128 stands for zero in the data rows.
Each row has a hidden score. How much does it go up from the first row of each pair to the second? 20 means little or no change, 40 a big rise and 0 a big fall. The score is a weighted sum of the row's numbers plus the product of two more (or one squared), each taken from its middle value.
[159 116 114  89 132 108 160 131 162 173]
[147 122 157  91 106 123 116  67 170  97]: 22
[ 87  75 158 103 167 119 122  98 149 132]
[ 87 124 118 143 109 121 111  80 126 112]: 19
[136 123 179 123 128 133 149 108 127 138]
[124 119 150 131 144 125 146 161 144 151]: 14
[148 136 141 139 122 143 139 135 117 139]
[120 155  73  71 109  70 123 104 197 130]: 10
[137 106 140 128 124 142 104 107 120 145]
[153 147 137 124 102 136 139 116 152 129]: 11
[ 97 106 132 111 139 132 124 114 152 146]
[111 129 108 123 145 104  99  93 123  64]: 17
[133 140 194  82 151 122 161 105 147 125]
[117 145  96 134 121 126 122 148 137 131]: 14
[153 122 141  93 141 108 162 115 141 170]
[139 135 112 132 132 132 145 127 140 130]: 12
[120 123 107 140  97 136 128 118 125 114]
[122  98 109 143 152 149 104 153  92 137]: 21
[ 76 100 110 151 181 151  98 165 118 136]
[107 126 127  94 152 123 131 128 148 120]: 23
[163 139 155 139 103 144 139 148 118 127]
[125 141  90 144 134 131  99 156 126 119]: 11
[162 101 212 101 146  99 162  77 152 163]
[134  97 100  89 164  75 131  94 159 122]: 7
[128  74  93 105 128 107  79 104 162 134]
[115 135 101 159 132 139  99 128  94 114]: 10
[112 113 105 154 140 136 106 158  95 139]
[125 124 136 130 142 149 145 164 147 148]: 16
[131 118 109 168 137 135 107 173 122 165]
[120 118  67 130 113  98 131 141 128 134]: 20
[ 95 127 130 153 135 152 115 158 108 120]
[199 107 124 100 120  72 170  97 153 160]: 31
[114 137 134 156 111 153 121 120  91 112]
[ 93 128 138 133 121 113 130 138 139 155]: 17
[118 111 140 141 146 134 121 139 126 149]
[146 103 109 115 115 128 136 112 144 159]: 29
[143 143 112 173 111 141 113 117  98 134]
[123 120 116  35 116  87 140  50 227  94]: 33
[145 125 120 127 121 143 130 143 134 157]
[102 100 119 116 171 139 112 121 126  94]: 20
[112 121  84 148 163 129 124 183  90 134]
[113 101 127  82 130  98 120  63 180 118]: 25
[122 146 158 116  99 152 169  90 125 112]
[147 130 120 164 115 129 122 176 111 185]: 25
[125 123 173 144 154 147 141 156 109 138]
[106 115 163 134 127 146 143 126 172 179]: 23
[104  87 141 121 156 124 131 143 127 164]
[123 158 129 128 123 136 130  96 130 108]: 13
[151 119 108 146 134 126 141 144  96 134]
[144 155 118 119 115 137 120 160 133 102]: 17
[104 106  96 135 138 121 108 151 110 134]
[151 150 140 155  94 117 127 176 115 164]: 26
[174 174 141 131  86 140 175 125 132 122]
[140 110 157 144 127 141 113 142 121 129]: 21
[188 184 140 151  62 137 146 110 123 126]
[118 102 115 154 139 168 106 163 115 137]: 24
[134 135 144 168 128 144 104 126 100 105]
[107 123 137 129 133 144 120 134 131 141]: 23
[145 157 148 125 113 140 155  97 123  98]
[117 145 122  95 156 109 167  95 166 158]: 8
[146 148 101 155  40 128 149 104 135 142]
[ 91 129 110 101 154 139 106 112 132  96]: 15
[168 164 118  73 103  90 173 114 170 147]
[158 135 107 145 101 129 132 131 112 144]: 31
[111  89 127 139 106 128 107 122 149 140]
[137 142 123 127 115  95 139 113 132 137]: 10
[114 103 110 137 137 135 112 128 121 135]
[108 120 112 150 143 158 106 137  94 115]: 18
[154 131  98 164 121 114 146 172  82 144]
[111 129 164 153 146 164 131 134 122 123]: 17
[129 123 112 103 126 103 149 103 150 135]
[119 110 175 136 167 121 146 162 121 186]: 27
[139 124 136 154 119 139 118 125 120 149]
[107 138 150 100 119 142 143 143 152 121]: 25
[144 121 132 127  98 125 101  94 135 110]
[ 93 129 107 158 105 140 119 128 109  99]: 22
[121 112 121 156 155 160 103 160  91 116]
[176 146 138 120 114 121 163 123 126 152]: 22
[134 135 134 166 136 163 113 163  94 117]
[154 109 132 142 132 119 131 118 104 102]: 21
[111 118 130 130 159 130 131 144 137 147]
[ 72 119 127  90 135 128 130 117 177 118]: 35
[126 132 131 150 153 132 108 151  94 140]
[154 144 184 119 107 133 145  96 155 146]: 23
[161 162 142 160  87 144 125 126  96 137]
[104 131 113 145 127 122 111 118 121 119]: 13
[124 123 150 141 109 145 119 140 143 172]
[ 78 138 170  88 164 150 148  87 186 134]: 32
[126 148 157 138 134 137 138 139 102 116]
[121 132 137 136 139 150 136 126 132 143]: 21
[101 113 126 122 119 132 111 110 129 113]
[ 96 133 104 127 138 108 138 166 129 153]: 13
[110 100 113  84 139 105 157 127 154 148]
[133 133 121 181 106 161  88 148  64 132]: 28
[134 141 112 151 120 131 120 134 103 133]
[122 123  87 153 107 127 121 140 120 148]: 25
[146 115 111 118 152 107 140 134 103 113]
[118 134 140 101 126 130 124 101 136  90]: 29
[131 142 142 144 122 138 141 158 120 134]
[ 85 103  92  98 148  97  92  94 133 104]: 19
[126 137 107 161 129 140 108 140 123 117]
[102 133 133 103 148 116 135 131 143 103]: 26
[109 103 138  86 159 108 123 122 150 117]
[ 98  99 133 107 139 145 122  88 166 110]: 33
[116 123 111 130 143 119 110 148 103 126]
[104 123 102 138 129 127 120 141 132 128]: 19
[113 129 108 130 150 131 109 124 134 111]
[100 121 147 117 142 149 141 130 142 117]: 32
[128 114 110 107 123  99 147 102 145 170]
[172 140 117 137 118 135 128 113 113 147]: 14
[150 153 119 156  87 132 117 123 118 107]
[161 131  87 106 130  81 152 128 125 138]: 21
[ 85 131 139 131 123 144 119 110 128 122]
[135 122 124 136 137 129 121 149 109 141]: 17
[100  99 152 120 156 125 113 110 139  98]
[118 126 129 136 143 138 137 142 105 109]: 17
[107 117 102 130 132 137 118 106 117 106]
[101 116 118 156 137 136 112 148  94 131]: 20
[104 108 127 121 112 121 105 117 137 124]
[147 126 153  77 139 101 125  72 167  58]: 28
[111 132 146 140 124 153 117 140 126 101]
[118 135 136 141 152 157 121 140  97 123]: 12
[151 181 143 142 103 120 139 105 117 162]
[167 137 148 155 110 145 125 151 119 155]: 25
[110 130 138 139 154 134 135 132 111 128]
[128 132 153 145 125 148 126 114 135 146]: 23
[162 141 146 121 137 131 158 156 106 131]
[150 140 152 145 130 152 156 154 118 141]: 21
[142 141 111 139 152 123 145 129  96 118]
[114 120 139 140 159 130 143 155 127 149]: 22
[132 162 114 138  96 121 145 119 119 108]
[106 105 163 149 156 153 118 142  96 118]: 24
[120 154 163 104 139 133 152 130 132 124]
[ 99 128 130 164 139 153 114 157  85 118]: 20
[111  92 129 151 158 139 125 156 101 125]
[136 131 125  87 104 110 143  85 173 132]: 20
[116 131 107 122 137 136 129 132 133 104]
[133 152 126 118 138 143 139 123 137 106]: 21
[114 136 146 121 148 155 125 139 130 130]
[ 93 120 155 137 138 151 120 151 126 155]: 22
[156 125 115 125 138 100 166 147 104 162]
[172 168 169  67 125 111 182  86 175 128]: 10
